Some points, each followed by its number:
0.77/-4.05/-0.68/0.61/0.27/0.70/-0.45/-0.19/-0.36/-0.60/-0.25/0.91/0.23/-0.34/-0.91/0.19/-1.03/-0.47/-1.25/0.62 0
-0.69/3.27/-0.20/0.16/-0.47/0.97/-0.10/-0.18/0.11/-0.14/0.85/-1.93/0.57/-1.34/1.21/3.28/-0.15/-0.96/-0.64/-1.26 1
1.68/-0.57/0.43/0.73/1.15/0.49/-1.47/0.55/-0.09/0.36/-1.34/0.22/-0.18/0.57/-0.68/-1.42/1.28/0.93/-1.24/-0.28 2
-1.01/-0.35/-1.25/-0.54/1.65/-1.04/-0.44/0.25/-0.31/-0.55/0.41/-0.75/-0.77/-1.34/-0.18/1.10/-0.30/-0.27/0.71/-0.76 3
-1.28/-1.05/1.18/-0.37/-1.31/-1.10/0.65/-0.65/0.33/-0.39/0.33/0.28/-0.32/0.72/-0.49/-0.67/-0.68/-0.97/-0.83/-0.95 4
-0.71/0.36/-1.10/0.16/1.43/-0.57/-0.56/0.34/-0.27/0.31/1.18/-0.55/0.53/-0.28/1.60/3.49/-0.53/0.06/2.08/0.84 5
0.23/1.88/-0.89/-1.67/0.46/0.87/0.37/-0.10/0.08/0.99/-0.04/-1.20/-0.29/-2.17/0.25/1.93/-0.02/0.00/1.21/-0.27 6
-1.42/0.30/-0.18/0.45/0.17/-1.58/-0.45/-0.22/0.62/0.15/0.99/0.02/-1.02/-1.14/0.61/0.02/0.58/-1.17/-1.05/0.14 7
-0.67/-0.79/-0.36/-0.01/-0.11/-0.37/-0.34/-0.57/-0.10/0.09/-0.04/-0.75/-1.06/0.30/0.09/-0.82/-0.61/0.65/0.41/-0.25 8
-0.08/2.34/-1.19/-1.69/0.86/0.79/1.39/0.08/-0.29/1.20/-0.29/-1.54/-0.09/-2.10/-0.31/2.92/-0.45/0.12/2.21/0.08 9
-0.24/-1.42/0.03/-0.58/-0.23/-0.21/1.96/-0.15/2.37/-0.63/-1.33/2.99/0.95/2.06/0.04/1.91/-0.72/-1.18/-0.51/-1.27 10
0.86/1.37/0.39/0.22/-0.08/0.81/0.43/-0.22/0.13/0.82/0.93/-0.87/1.18/-0.36/0.72/2.08/0.27/-0.93/-0.22/0.89 11
1.25/-3.56/-0.58/-0.12/0.93/-0.57/-0.09/1.25/1.22/2.64/-2.77/4.59/0.76/-0.08/-0.12/0.65/0.88/0.01/-1.04/-1.14 12
-0.31/2.93/0.06/-0.63/0.78/-1.91/-0.20/-0.79/0.60/-0.63/1.57/-0.71/0.19/0.88/0.94/-0.16/0.13/0.46/2.01/0.67 13
0.50/-0.73/1.10/-0.84/0.98/0.04/-0.53/-0.32/0.89/-0.86/-0.85/-0.33/1.16/0.94/-1.46/-0.87/-0.58/-0.20/-1.68/-0.61 14
-0.03/-2.21/0.29/0.10/0.76/0.16/-1.10/0.42/0.07/-0.80/-1.55/1.61/-0.36/0.91/-0.79/-0.16/-0.49/-0.74/-1.59/-1.03 15
-1.79/-1.26/-0.95/-0.25/0.32/-0.75/-1.24/0.13/-0.39/-0.66/0.28/0.15/-1.08/-0.73/-1.36/-1.10/-0.70/-1.01/0.24/-0.48 16
0.91/-6.05/-0.79/-0.67/-2.44/-0.76/-0.78/-0.54/-0.70/0.68/-0.55/1.41/-0.80/1.89/-0.54/-0.91/-1.23/0.90/0.55/-1.09 17
-0.75/-0.66/-0.56/-0.56/0.01/-1.11/-1.17/-0.27/-0.26/-0.35/0.79/-1.29/-0.57/-1.46/0.12/0.48/0.23/-0.83/0.75/-0.08 18
-0.32/0.18/1.24/0.88/-1.66/0.35/1.16/-0.62/-0.32/0.81/-0.22/0.69/0.19/0.43/-0.64/-0.40/-0.57/-0.92/-1.12/-0.45 19
0.20/3.42/3.61/0.41/-1.29/-0.86/0.96/-0.25/0.85/2.16/-0.30/-0.98/1.75/2.91/0.10/-1.20/2.55/-0.21/-0.34/-0.10 20
-1.11/0.42/1.08/0.79/-0.54/-0.52/1.46/0.16/0.52/0.31/1.32/-1.28/1.22/0.34/0.32/-0.82/-0.76/0.61/-0.12/1.49 21
1.17/-1.76/-0.95/0.70/0.82/-0.06/-0.56/0.76/-0.04/0.77/-1.01/1.53/-0.04/0.31/-0.57/-1.90/0.87/1.61/-0.63/-0.24 22
0.40/3.78/0.43/-0.88/-1.69/1.40/2.03/0.25/-1.36/0.46/1.84/-0.31/1.77/1.40/2.02/0.70/0.52/0.03/1.93/2.48 23
0.13/-2.74/-0.31/0.72/-1.12/0.70/-0.35/-0.34/-0.65/-0.30/-1.03/-0.49/-0.18/-0.37/-0.88/-1.10/-0.81/1.44/-0.33/0.03 24
-1.28/1.32/0.62/-0.77/0.39/0.70/-1.36/-0.45/0.32/-0.80/-0.52/-0.98/-0.54/-0.84/-0.19/-1.24/-1.03/-1.37/-0.16/-0.68 25
0.85/1.24/0.05/0.23/-1.45/0.66/1.16/-0.26/-0.47/1.92/0.17/0.32/0.10/0.11/0.25/1.17/-0.07/-0.86/-0.63/-0.25 26
Which point above is nearest to each new point by angle? Its number follows each.
-0.53/0.88/0.39/0.87/-0.19/1.19/-0.34/-0.14/-0.06/-0.52/0.61/-1.08/0.23/-1.00/0.02/0.67/-0.68/-0.95/-0.72/0.03 ~ 1
-0.81/0.33/0.85/-0.03/-1.72/-1.52/0.23/-0.28/0.11/-0.11/0.74/-0.51/-1.25/0.49/0.32/-1.10/-0.13/-0.58/0.11/-0.69 ~ 4
0.89/-1.06/-0.84/-0.57/1.48/-1.19/-0.79/-0.13/-0.13/1.10/0.82/-0.50/0.63/0.19/0.24/2.37/0.33/-0.38/1.57/-0.27 ~ 5
-1.81/-3.14/2.31/0.31/-1.42/-0.20/1.36/1.43/-0.10/-0.43/-0.62/1.83/0.08/-0.99/-2.48/-1.89/-0.33/-0.82/-0.42/-0.14 ~ 4
-2.34/5.06/0.10/1.22/-1.01/1.09/-0.76/0.05/1.27/0.59/0.47/-2.05/-0.34/0.84/1.16/2.38/-0.20/-1.26/-0.92/-1.36 ~ 1
-0.42/0.70/0.17/-0.32/0.36/1.44/-1.37/0.38/-0.11/-0.62/-0.18/-0.57/-0.56/-0.84/-0.40/-1.27/-0.30/-0.50/0.03/-0.44 ~ 25
-1.03/-0.28/-1.02/-0.01/0.70/-0.95/-0.85/0.88/-0.23/-0.36/-0.40/-0.40/-0.47/-0.38/-0.46/-1.53/-0.23/0.31/0.85/-0.28 ~ 16
-0.06/-0.66/-0.03/0.31/-0.20/1.22/0.66/0.81/0.62/-0.32/0.42/-0.75/0.65/0.29/0.34/0.21/-0.30/1.57/-0.37/1.28 ~ 21
-1.68/0.50/0.03/0.28/-0.25/-0.81/-0.10/0.34/-0.67/-0.29/0.11/-0.13/-0.46/-0.58/-0.58/-1.76/-0.83/-0.06/0.43/0.19 ~ 16
-0.82/1.35/0.91/-0.73/0.61/0.43/-0.85/0.11/0.01/-0.74/-0.41/-1.16/-0.53/-0.46/-0.55/-2.03/-0.58/-0.97/0.31/-0.30 ~ 25
0.33/-3.16/-0.95/-0.76/-1.44/-1.10/-1.26/-0.23/-0.16/0.21/0.07/0.55/-1.04/0.58/-0.57/-1.44/-0.71/0.06/0.61/-0.66 ~ 17
0.48/0.63/1.76/0.94/-0.45/0.99/1.06/-0.69/0.64/-0.69/-0.22/0.34/1.02/1.31/-1.31/-0.33/-0.01/-1.14/-0.75/0.12 ~ 19
-0.91/-0.60/2.11/1.53/-3.25/0.37/1.39/-0.08/-1.02/1.88/0.78/-0.35/2.21/-0.59/0.02/0.24/-1.59/0.03/-1.40/-0.32 ~ 19
1.13/-1.17/-0.81/-0.95/-0.06/-0.58/-0.17/0.04/0.34/0.99/-0.27/0.26/0.05/0.01/1.22/2.35/0.56/-0.16/0.88/-0.24 ~ 5
-0.63/1.26/-0.69/-0.09/0.67/-0.56/0.03/-0.23/0.73/0.10/-0.26/0.89/-0.93/-0.92/-1.05/-0.09/0.63/0.14/-1.00/-1.19 ~ 7
-0.40/-1.35/0.64/-0.04/-0.91/-0.79/0.31/-0.47/-0.91/-0.02/0.85/-0.12/0.02/-0.09/0.63/-0.74/-0.86/-0.92/-0.80/-0.14 ~ 4
0.51/-1.87/0.15/0.50/-0.54/-1.01/0.07/0.70/0.90/0.96/-1.67/1.87/-0.88/0.88/0.36/0.02/0.87/0.25/-0.30/-1.31 ~ 12
0.07/-2.56/-0.49/0.20/0.45/-0.29/-0.37/-0.21/0.13/-0.40/0.50/-0.27/0.07/-0.50/-0.53/0.33/-0.99/-0.58/-1.11/0.50 ~ 0
-0.47/3.20/-0.05/1.92/-0.46/0.93/2.04/0.45/-0.43/-1.27/0.42/-1.51/0.30/0.03/1.32/4.84/-0.82/0.44/0.41/-1.45 ~ 1
-0.19/-0.81/-1.10/0.00/2.32/-0.44/-0.43/-0.02/-0.20/-0.88/-0.61/-0.64/-0.57/-0.54/-0.46/0.78/-0.96/0.67/0.22/-0.19 ~ 3
-2.38/-1.28/1.02/-0.77/-1.51/-1.62/0.70/-0.67/0.65/-0.87/0.60/-0.03/-1.33/0.47/-0.02/-0.82/-1.37/-0.84/-0.18/-0.99 ~ 4
-2.09/2.21/2.04/0.78/-0.57/-0.89/1.67/-0.13/0.11/0.53/1.42/-1.63/1.32/-0.14/0.07/-1.83/-1.32/-0.84/0.22/1.20 ~ 21
0.66/-0.15/-1.64/1.38/1.14/0.60/-0.45/0.55/0.37/0.21/-1.48/1.75/0.05/0.17/-1.05/-2.29/0.38/1.66/0.16/0.15 ~ 22
-0.99/1.02/-0.83/0.38/0.19/-0.70/-1.12/-0.90/0.25/0.20/0.34/-1.90/-1.24/0.13/0.72/-0.77/-0.71/1.02/0.53/0.22 ~ 8
-0.49/-0.42/-0.43/-1.28/-0.69/-0.99/-0.81/-0.33/-0.37/-0.68/0.70/-1.33/-0.69/-1.03/-0.23/0.31/-0.40/-0.44/1.21/-0.50 ~ 18
0.16/-3.13/-0.41/-0.68/-0.35/-0.41/0.37/-0.04/0.26/0.54/-0.63/1.41/-0.77/0.66/0.13/-0.16/-0.18/0.71/-0.17/-0.64 ~ 17
-0.93/-0.49/-0.39/0.48/1.31/-1.35/-0.49/0.36/0.81/0.48/0.57/0.84/-0.79/-0.27/-0.40/-0.77/1.32/-0.81/-0.91/0.50 ~ 7
-0.81/1.31/0.28/-0.51/0.48/0.68/-0.76/-0.02/0.47/-1.09/-0.70/-0.08/-0.12/-0.60/-0.89/-1.07/-0.13/-1.06/0.10/-0.79 ~ 25
0.67/-1.45/-0.56/0.97/1.12/-0.94/0.77/-0.09/0.41/0.01/-0.54/0.70/-0.75/1.01/-0.52/-2.19/1.20/1.62/-0.84/-0.41 ~ 22
1.01/0.51/-0.33/0.36/1.83/1.62/-1.34/0.08/0.45/-0.94/-2.23/-0.78/0.29/0.67/-0.44/0.32/-0.10/1.16/-0.01/0.81 ~ 2
0.17/0.80/-0.72/0.78/-0.20/0.86/-0.62/0.03/-0.78/-0.94/0.68/-1.44/0.68/-0.27/-0.38/1.74/-0.10/-0.38/0.70/-0.63 ~ 1
-0.86/-1.33/1.02/0.27/0.95/0.11/-1.46/0.71/0.08/-0.94/-2.56/2.50/-0.88/1.36/-0.41/-1.00/0.03/-1.24/-1.62/-1.87 ~ 15
-1.47/6.71/3.05/0.39/-2.31/1.78/1.77/0.86/-0.31/0.61/0.84/-1.38/1.89/-0.51/1.64/-0.06/-0.71/-0.27/0.75/1.61 ~ 23
-0.77/0.32/-0.47/-1.23/1.56/-2.00/0.00/-0.96/0.89/0.37/1.37/-0.71/-0.66/-0.68/-0.32/2.29/0.18/-0.26/-0.57/-1.57 ~ 3
3.07/-2.50/-1.03/0.49/2.11/0.04/0.75/0.57/-0.11/0.53/-0.69/2.02/-0.78/-0.55/-0.30/-1.12/0.77/2.62/-1.06/0.55 ~ 22
-0.64/0.77/1.83/-0.07/1.25/-0.93/-1.64/-0.62/1.23/-1.04/-0.57/-0.46/0.05/2.43/-1.10/-1.47/0.82/-0.81/-1.13/-1.81 ~ 14
-0.57/4.20/-1.27/0.86/-0.49/1.81/0.74/0.80/-0.03/-0.49/-0.27/0.34/0.78/0.09/0.38/0.47/-0.70/1.43/1.39/1.90 ~ 23
-1.72/-1.32/-0.19/0.36/-0.64/-1.64/0.18/-0.57/0.11/-0.27/1.03/0.36/-0.28/-1.21/0.95/-0.57/0.28/-1.43/-0.69/0.39 ~ 7
0.49/0.69/0.24/1.14/0.74/0.16/-0.21/-0.19/0.01/-1.23/-0.38/0.75/-0.52/0.73/-0.13/-0.92/0.67/-0.58/-1.06/0.81 ~ 2
-0.06/4.75/0.84/-0.77/-0.72/1.44/2.08/0.01/-1.12/0.67/1.02/-0.43/1.03/-0.08/1.38/0.65/-0.39/-0.34/1.83/2.33 ~ 23
0.08/2.23/2.19/0.48/-0.78/-1.08/1.38/-0.40/0.84/1.11/0.53/-0.70/0.99/1.61/0.57/0.00/1.51/0.67/-0.73/-0.39 ~ 20
1.08/-0.74/1.50/1.11/-1.57/1.97/2.24/-0.92/-0.64/-1.08/-0.47/1.66/0.84/1.01/-2.44/0.56/-0.45/-1.31/-0.78/0.20 ~ 19
0.37/0.00/-0.93/1.08/0.11/0.44/0.10/0.38/0.45/-0.43/0.82/-0.99/0.75/0.39/0.32/1.20/-0.64/1.58/0.27/1.10 ~ 5
0.81/2.36/-0.96/-0.63/-0.24/-1.35/-1.38/-0.73/-0.74/-0.67/2.34/-0.79/2.23/1.98/1.31/0.71/-2.01/0.00/2.73/0.71 ~ 13
1.06/-0.09/0.53/0.12/0.90/-0.47/-1.22/0.65/-0.14/0.38/-0.42/-0.55/-0.46/0.21/-0.14/-0.49/1.83/1.10/-0.46/-0.77 ~ 2
0.20/3.68/2.36/-0.33/-1.09/-0.73/1.27/-0.22/-0.05/1.55/0.29/-1.05/1.87/2.18/0.26/-0.46/1.32/-0.25/0.62/0.56 ~ 20
